In the data rows, 128 means zero.
Here are some points, one per row:
[182 124 160  74 139 145 119  74  95  81 145 159 145 153  97 148  75 195
 161 171 124 108 112 124 100 114 147 114  52 138 104 179  87 138 134  56
  83 117  71  84 170  98 132 114  49 162 143 129 133 153 113 114]
[119 121 141 127 144 153 131  93 114 131 102 109 109 106 110 138 155 158
 143 144 119 155 154 155 155 144  81 108 117 135 116 120 107 117 165  95
  72 158 133 155 135 136 128 139 115  92 123 135 120 118 149 137]
[113 130  91 163 146  38  73 128 182  92 105 182 130  83  74 114  92 122
 136 119 118  54 155 100 185 122  53 150 188 125  63 136 129 134  95  96
 147 123 137 129 122 171 138 144 186 148 121 104  97 160 125 100]
[130  57 148 122  44 161 133 125 117 169 146  87  91  96 154  93  97 120
 106 192 140 166 119 107 121 121 171  94  94 174  97 133 127  96 198  94
 184 114 146 146 147 181 155 124 152 134 110 171 139 152  91 141]
[136 137 104  75 113 129 177 173 110 144 128  82  92 114 180 143  82 147
 204 102 110 107 125  79 185 187  97 124  97 145 134  94 185 100 115  92
  58 111 136 128 163 160 118 125 123  54 161 139 101 176 108 124]
[ 81 169 121  94 177  90 123 164  87 123 148 188 159 155 129 114 122 121
  97  66 144 132 110 102 145 143  73 155  97  78 177 143  73 109 101 222
 122  87 109 171 121 128 118 139  96 116 112  60  97 126 138 153]
[162 132 178  86 147 158 180 103  82 104 122  86 112 107 159 121 174 113
 118 131  94 153  72 134  93 102 190 155 128 128 172 117 140  92 152 163
 150 150 120  97 108 109 188 146 129 168 100 121 119 112 116 161]
[139 106 113 157 117 118 105 133 106 104 121 152 185 108 182  93 101 111
 149  88 122 136 120 170  73 159 111 131 187 123 159 110 152 198 143 122
 113 143 191 104 156 109 163 124 133 117 136 132 106 122 129  86]
[109  79 144 141 172 104 138 103 184  87 174 128 107 111 121 179  89 134
 109 154  81 114 129  87 151 109  47 143 108 167 149 174  61 127  90  93
 103 112 121 142 116 166 142 136 129  26  82 167 150 158 118  92]
[108 123 106 106 133 116 176  96 116 122 140 113 118 107 154 121  92 121
 133  87  71 147 129 151 108  99 145 107  99 134 132 110 152 109 115 157
 119 115 149 150  98 109  79 125 107 148 119 144 122 138 106 170]
[157 100 181 135 120 143 149 123 131 144 177 131 175 172 183  85 112  73
  84 131 144 139 104 203 106 137  77 146 131 210 154 101  85 112 183 127
 165 152 123 137 137  80 151 109 104 156 157 167 130 141 129 138]
[ 92 152 136 203  86 162 153 114  75  79  35 150 166 106 122 161 161  93
 175  19 157 144 167 117 135 129 107 167  65  60  58 160 161 133 110 147
 104 123 102 123  50 131 124 130 116 143 190  12 154  76 143  95]
[124 112  98 112 111 145 100 143 152  92 134 127 100 107 131 160 133 119
 147 132 101 108  91 141  94 100  99 111 125 111  62 157 121 115 123 124
 128 144 140 110 139 142 124 126 134 124 125 149 138 124 129 117]
[156 147 123 152  78 124  95 176 101 136 134  74 130 144 160 120 158 137
 128 157  95 127 113 117 177 110 146 154 114 139 104 102  62 133 136 102
 110 140 160 133 166 147 117 120 136 173 168 129 155 150 173  50]
[124 121 147 104  93 148 130 139 134 144 174 121 112 116  92 116 169 161
 114 126 160 169 108  99 176 101 128 143  93 123 148 104  80  92 143 150
 155 106  97 121 147 109  94 109 166 122 118 156 120 121  84 144]
[156 192  86 187 133 112  57 197  79 196 177 141 131 139 180 111 160 108
 105  81 161 138 159 168 145 163 222 119 118 123 163  62 169 154 167 146
 139  74 170 103 170 106 160 121  96 204 141 118 133 110 127 183]
[162 172 130  93 112 122 183 148 129 170 111 133 102 124 170 187 114  99
 119 100  89 144 148  78 157 147  82  86 164 152 131  47 174 100 113 118
 126  99 207 118 124 103 144 171 188 131  79 152 126 128  86 140]
[137 100 130 134 124 100 154 185 152 171 140 148 122 132 148 126 182 113
 121 104 115 112 180 118 172 107 138  90 177 144 127 131 156 126 138 189
 138 104 192 107 101 157 109 153 166  97 130 135 111 135 111 150]
[154 158 118 125 124  69  94 113 109 166 133  64 102 191 134 132 180 179
 103 187 116 119 198  49 152  70 137 101 140 112 109  57 105  47 113 109
 102 115  97 142 123 178 155 100 136 197 129 153  96 105 193  97]
[171 184 158 161  90 198 209 111  74 133  78  21 125 170 177 172 185  68
 216 102 151 171 107 102 102 122 211  96  89 153 148 134 190 152 179 118
 179 113 115 144  87  51 139 116  97 169 170  93 168 103 115 131]
[132 157 154 136 104 142  98  91  78 135  61 100 124 186  77 173 141 141
 208 127 104 133 198 147 128 152 204 171 115  80   3 117 204  70 100 121
 113 145  70  96  97 171 165 108 193 191 119  99 188 123 154 126]
[127 108 133 119 104 110 125 149 146 173 104 111 121 125 133 124 163 100
 114  98 108 115 158  98 159 156 126 106 136 125 121 104 156 140 171 155
 179 128 169 109  95 110 123 159 172  98 104 131 122  82 158 116]
[ 87  97 102 206 154 169 110  74 118 123 125 168 158 173  45  84 140 135
 103 215 160 164 128 161  79  98 187 166 153  80 108 152 101 160 103  64
 139 158  42  99 174 124 124  83  58 120 147  91 156  87 158 146]
[156  88 103 123 142 114 131 148 151 123 135 120 116 120  91 125 123 128
 138 125 113 163  65 183 111 168 132 102 103 166 152 130 180 154 128 186
 162 143 124 101  91  99 111 142 137 115  94 122 115  60  88 191]
[118 120 128 102 136  84 116 117 173 127 139  98  81 156 161  81 100 167
 106 177 123  85 115 139 133 138 136 141 162 124 209 112  94 102  72 159
 143 126 186 118 155 101 110 159 148 139 121 193  78 134 109 153]
[117 118 146 115  42 168 127  85 181  57  56 133 144 113 110 180  96 125
 145 123 111 106 139 115 159 143 114 130 148  71  94 171 135 127 161  87
 101 159  45 133  69 146 102 127 146  75 167  90 167 164 140 129]
[114 150  99  97 125 137 130 147 131 130  96 129 124 133 128 122 180 125
 131 150 178 123 116 144  91 109 157 143 195 133 147 128 111 141 139 150
  95  91 128 144  73 120 152 113  95 168 131 146 132  94 116 162]
[140 100 115 132 150  58 199 114 165 102 142 154 138 113 129 163 167 116
 163 111 150 128 147 170  81 144 120  98 106 153 199 150 205 145  95 181
 155 147  81  92  73 131 147 125 112 106 101 155 160 160  68 223]
[120 118 143 122 160  98  82 178 155 154 105 124 145 100 105 132 119 142
  78 142 162  87 144 144 154 128 100 152 147 108  54 126 133 176 103  97
 137 142 115 169 132 147 118 139 151 133 101 113 132 130 122 123]
[140  94  94 120 187 147 136 182 118 126 190 151 103  97  83  96 104 129
 112 137 119 128 126 126 132 106 121 123 137 144 181  96 108 151  98 179
 120 128 166 154 192 127 117 134 101 102 106 189 115 182 116  92]
[121 104 118 106 181 101 147 117 170 153 227 177  98 155 125  57 101 156
  93 210  92 125 108 102 109 127 125 107 133 110 211 138  58 160  80 139
 130 131 186 147 140 149 107 135 109 115  84 194 102 137 124 128]
[ 64 199 134 106 186 134 145 136 124 129 134 113 164 106  96 110 110 102
 122 103 141 169  88 114 149 168  40 155  82  90 131 179  89  50 101 138
  90 121 113 132  78 126  88 146 104 119 149 105 129 129 164 108]
[136 139 121  87 132  72 110 105 111 109 131 176 108 142  89 138 117 120
 121  98 141 114 118  99 108 159 100 114 166 127 120 144 144 162 147 103
 132 128 146 131 159 151 106 135 147 122 124 117  87 133 111 136]
[166 136 123 156 169 122  82 107 128  38 118 147 158 146  98 112  74 161
 122 145 121  70 101 136  95 117 121 138  95 145  89 155 104 103  72  63
  84 170  58 171 167 111 130  99  51  99 117 122 136 160 142  79]
[ 86 116 122 164 146 180 105  86 151 152 167 126 208 159 103 109 155 182
  96 165 203 155 170 129 119 105 173 159 183 105 129 193  82 173 140 130
 142 131  97 144 181 115 140 106 155  82 182 111 129 112 163 118]
[113 149  95 125 108 134 103 143 117 156 109 134 107  99 134 167 113  91
 139 141 117  92 177 141 122 120 109 125 113 119 108 163 176 138 141 111
 128 144 151 127 119 145 100 144 166 132 154 104 175  88 130 104]
[113 111 115 169 167 186 108  99 153 188 108 145  95 151 124 136 139 124
 102 137 180 134  87 149 111 133 177 109 163 162 148 134 126 162 143 123
 137  93 112 110 135 121 106 117 137  97 134  88 128 150 142  98]
[106 142 206 128  68 173 130 143 166 100  95 161 160  46 174 120  89 127
 103  66 130 133  81 165  93 110 158 132 145 146 153 100 141 164 154 159
 179 179 162 145 154  98 137 120 123 168 118 129  99 130 175 109]
Along one direction, these points spread out more than along any other. Take the direction at right angles to it along which they spread out most. Go by this last direction. How far along it is each point below, from 0 to 99? 50 is the average, and the first point above lies past it. One standard deviation of the points above along it is 16.
[119 121 141 127 144 153 131  93 114 131 102 109 109 106 110 138 155 158
 143 144 119 155 154 155 155 144  81 108 117 135 116 120 107 117 165  95
  72 158 133 155 135 136 128 139 115  92 123 135 120 118 149 137] 57
[127 108 133 119 104 110 125 149 146 173 104 111 121 125 133 124 163 100
 114  98 108 115 158  98 159 156 126 106 136 125 121 104 156 140 171 155
 179 128 169 109  95 110 123 159 172  98 104 131 122  82 158 116] 33
[136 137 104  75 113 129 177 173 110 144 128  82  92 114 180 143  82 147
 204 102 110 107 125  79 185 187  97 124  97 145 134  94 185 100 115  92
  58 111 136 128 163 160 118 125 123  54 161 139 101 176 108 124] 44
[ 86 116 122 164 146 180 105  86 151 152 167 126 208 159 103 109 155 182
  96 165 203 155 170 129 119 105 173 159 183 105 129 193  82 173 140 130
 142 131  97 144 181 115 140 106 155  82 182 111 129 112 163 118] 68
[108 123 106 106 133 116 176  96 116 122 140 113 118 107 154 121  92 121
 133  87  71 147 129 151 108  99 145 107  99 134 132 110 152 109 115 157
 119 115 149 150  98 109  79 125 107 148 119 144 122 138 106 170] 39
[162 132 178  86 147 158 180 103  82 104 122  86 112 107 159 121 174 113
 118 131  94 153  72 134  93 102 190 155 128 128 172 117 140  92 152 163
 150 150 120  97 108 109 188 146 129 168 100 121 119 112 116 161] 30
[106 142 206 128  68 173 130 143 166 100  95 161 160  46 174 120  89 127
 103  66 130 133  81 165  93 110 158 132 145 146 153 100 141 164 154 159
 179 179 162 145 154  98 137 120 123 168 118 129  99 130 175 109] 38
[121 104 118 106 181 101 147 117 170 153 227 177  98 155 125  57 101 156
  93 210  92 125 108 102 109 127 125 107 133 110 211 138  58 160  80 139
 130 131 186 147 140 149 107 135 109 115  84 194 102 137 124 128] 57
[166 136 123 156 169 122  82 107 128  38 118 147 158 146  98 112  74 161
 122 145 121  70 101 136  95 117 121 138  95 145  89 155 104 103  72  63
  84 170  58 171 167 111 130  99  51  99 117 122 136 160 142  79] 86
[117 118 146 115  42 168 127  85 181  57  56 133 144 113 110 180  96 125
 145 123 111 106 139 115 159 143 114 130 148  71  94 171 135 127 161  87
 101 159  45 133  69 146 102 127 146  75 167  90 167 164 140 129] 70
[140 100 115 132 150  58 199 114 165 102 142 154 138 113 129 163 167 116
 163 111 150 128 147 170  81 144 120  98 106 153 199 150 205 145  95 181
 155 147  81  92  73 131 147 125 112 106 101 155 160 160  68 223] 37
